Small tables with named rows and columns. After each table, cells are looked up by row and column.

Pap:
         Leburob  Dof  Mugisud  Fuv  Tazor  Fosa
Bagasib       72  153       76  146    146   146
Ves          183  144       19   65     65     2
Nefek        166  163      152  130    130   206
Govomes      199  148      234  158    158   249
Zamura        64  119      104  217    217   159

What is the Fosa of Bagasib in Pap? 146
What is the Dof of Bagasib in Pap? 153
What is the Fuv of Ves in Pap? 65
What is the Mugisud of Ves in Pap? 19
What is the Leburob of Govomes in Pap? 199
What is the Dof of Govomes in Pap? 148

Bufu =
fields: Ris, Milezus, Vum, Zub, Sor, Lef, Gevi
Ner: [135, 150, 123, 67, 176, 120, 126]
Fipuz: [146, 108, 3, 140, 78, 107, 110]
Rad: [157, 111, 157, 109, 94, 155, 142]
Voz: [133, 95, 61, 146, 114, 122, 135]
Pizepe: [119, 62, 159, 71, 29, 187, 102]
Luk: [206, 191, 149, 209, 218, 102, 206]
Maru: [167, 140, 127, 96, 118, 134, 136]
Bopaz: [136, 110, 28, 155, 85, 109, 127]
Zefog: [181, 133, 125, 91, 94, 138, 126]
Fuf: [134, 95, 120, 208, 105, 151, 155]
Pib: [173, 134, 157, 137, 129, 141, 167]
Defun: [136, 138, 117, 100, 171, 128, 136]
Kazezu: [137, 69, 166, 87, 46, 174, 119]
Ket: [140, 121, 115, 155, 129, 136, 141]

What is the Gevi of Bopaz in Bufu? 127
What is the Milezus of Maru in Bufu? 140
What is the Vum of Ner in Bufu? 123
What is the Ris of Rad in Bufu? 157
What is the Gevi of Defun in Bufu? 136
What is the Zub of Maru in Bufu? 96
What is the Sor of Fipuz in Bufu? 78
What is the Ris of Maru in Bufu? 167
What is the Sor of Zefog in Bufu? 94
What is the Zub of Pib in Bufu? 137
What is the Vum of Rad in Bufu? 157
What is the Vum of Bopaz in Bufu? 28
What is the Zub of Zefog in Bufu? 91
What is the Ris of Ner in Bufu? 135
What is the Sor of Voz in Bufu? 114
What is the Vum of Fuf in Bufu? 120
What is the Ris of Defun in Bufu? 136
What is the Gevi of Ket in Bufu? 141

Zer =
         Tusoret  Gabel
Til        -5408   7856
Filenod     1159  -5643
Suba        7395   2810
Sof        -6138   5049
Zan        -7870  -4545

Suba, Tusoret: 7395
Filenod, Gabel: -5643
Sof, Tusoret: -6138
Sof, Gabel: 5049
Suba, Gabel: 2810
Zan, Tusoret: -7870
Filenod, Tusoret: 1159
Til, Tusoret: -5408
Til, Gabel: 7856
Zan, Gabel: -4545

Fepi =
         Vel  Refibek  Bavepa  Kapas  Renag  Buk  Segif  Zamegeb
Sot       88       44     187    182    196   60    136      152
Vevof    244       71      88    100    196   94    158      124
Vam      123       92     135    136    196  158     48      121
Duf      116      130     222    209    196  153    199      197
Nos      234       71      82     97    196   91    159      107
Dip       27      125     136    152    196   82    105      125
Pabete   114      133     217    218    196  156    192      204
Vovov    114      205     101     72    196   57     90       86
Gapuput  193      195     138    187    196  117    183      159
Deso     192      163     105     51    196   89     82      104
Zifede   198      168     105     48    196   89     78      102
Dutudip  187      171     110     45    196   98     88      107
Lin      154        9     145    153    196  146     98      150
Vevofo   120      121     222    215    196  162    194      193

Kapas of Sot = 182
Buk of Nos = 91
Zamegeb of Sot = 152
Vel of Zifede = 198
Segif of Pabete = 192
Refibek of Duf = 130
Bavepa of Vam = 135

Misugit =
	Vov	Tel	Niva	Topas	Dotinof	Bukom
Sepanos	-4126	2927	-2182	-2189	2991	-8
Kitog	-499	-5760	2284	1735	-2453	7343
Gilir	-318	5091	1255	5602	5000	-5729
Gid	9690	2934	6144	7051	749	4501
Muf	2474	8688	1317	3791	6410	-4599
Repupo	1270	8415	832	5061	5766	-4092
Gisede	9865	3294	6877	5843	-433	4653
Lepazo	-4343	-236	-3917	-3812	2653	-649
Fuv	2332	-6139	2088	-863	-1438	6856
Dal	3395	7867	1689	4333	5613	-5262
Sok	1114	7944	1637	2316	3070	-3749
Saligul	-3762	84	-2650	-2197	4535	-1363

Sepanos, Tel => 2927
Muf, Tel => 8688
Gilir, Dotinof => 5000
Dal, Vov => 3395
Kitog, Vov => -499
Sok, Tel => 7944
Gisede, Vov => 9865
Repupo, Vov => 1270
Fuv, Dotinof => -1438
Kitog, Topas => 1735
Gisede, Tel => 3294
Sok, Bukom => -3749
Saligul, Topas => -2197
Kitog, Niva => 2284
Repupo, Bukom => -4092
Gid, Niva => 6144
Gilir, Tel => 5091
Sok, Niva => 1637
Gisede, Niva => 6877

Sedil
         Der  Lopib
Fep       57     67
Sek       51     21
Lelef     55     74
Kugikil   56     28
Dosalu    50     24
Pekepob   46     25
Rak       47     23
Zage      81     71

Lopib of Zage: 71
Lopib of Kugikil: 28
Der of Zage: 81
Der of Lelef: 55
Der of Rak: 47
Der of Fep: 57
Der of Kugikil: 56
Lopib of Sek: 21
Der of Dosalu: 50
Lopib of Dosalu: 24
Lopib of Fep: 67
Der of Sek: 51
Lopib of Rak: 23
Lopib of Pekepob: 25
Lopib of Lelef: 74
Der of Pekepob: 46
Which row has the largest Lopib? Lelef

Foti =
,Nit,Bok,Dapile,Fatuvu,Lum,Datol,Muti,Loze,Bes
Puren,53159,36990,71884,54547,52932,50034,54591,50424,55769
Vem,44633,63173,55389,50206,51986,57369,50930,56324,54042
Sisupaf,54656,52886,40307,58406,55976,68789,53870,58926,56055
Siviz,60173,39679,39584,41767,45931,49348,47550,42354,45142
Ver,55815,54480,72153,62424,60477,61598,61688,55047,51862
Zapi,40219,25228,87606,47339,55070,28188,55370,55219,53285
Zab,44974,39891,50476,41244,46576,28751,44444,45862,48984
Viv,55033,24019,49188,39894,44692,32430,43422,49229,43134
Teboso,56658,56905,26147,46573,43351,57668,42673,45157,46175

What is the Datol of Teboso in Foti?
57668
What is the Muti of Teboso in Foti?
42673
What is the Nit of Siviz in Foti?
60173
What is the Loze of Sisupaf in Foti?
58926
What is the Lum of Teboso in Foti?
43351
What is the Nit of Vem in Foti?
44633
What is the Lum of Siviz in Foti?
45931
What is the Datol of Ver in Foti?
61598
What is the Muti of Vem in Foti?
50930
Row with the largest Loze: Sisupaf

Vonuz
columns: Pak, Bikudus, Zom, Zanemaf, Kunage, Madegav, Kos, Tago, Kuz, Momoniv
Magu: [-0.24, -0.23, 0.04, -0.02, -0.34, -0.12, -0.99, 0.13, -0.48, -0.66]
Zubeg: [-0.23, -0.35, -0.80, -0.33, -0.48, -0.75, -0.50, -0.26, -0.43, -0.70]
Lebopo: [-0.33, -0.59, -0.08, -0.48, -0.41, 0.01, -0.71, -0.21, -0.37, -0.38]
Somadu: [-0.14, -0.44, -0.02, -0.31, -0.53, 0.65, -0.25, -0.39, -0.43, -0.26]

Pak of Magu = -0.24
Madegav of Zubeg = -0.75
Momoniv of Zubeg = -0.70
Zanemaf of Zubeg = -0.33
Zom of Somadu = -0.02
Bikudus of Zubeg = -0.35
Momoniv of Magu = -0.66
Bikudus of Magu = -0.23
Madegav of Magu = -0.12
Kunage of Magu = -0.34
Zom of Magu = 0.04
Madegav of Lebopo = 0.01
Tago of Magu = 0.13
Momoniv of Lebopo = -0.38
Kuz of Somadu = -0.43
Pak of Somadu = -0.14
Kos of Zubeg = -0.50

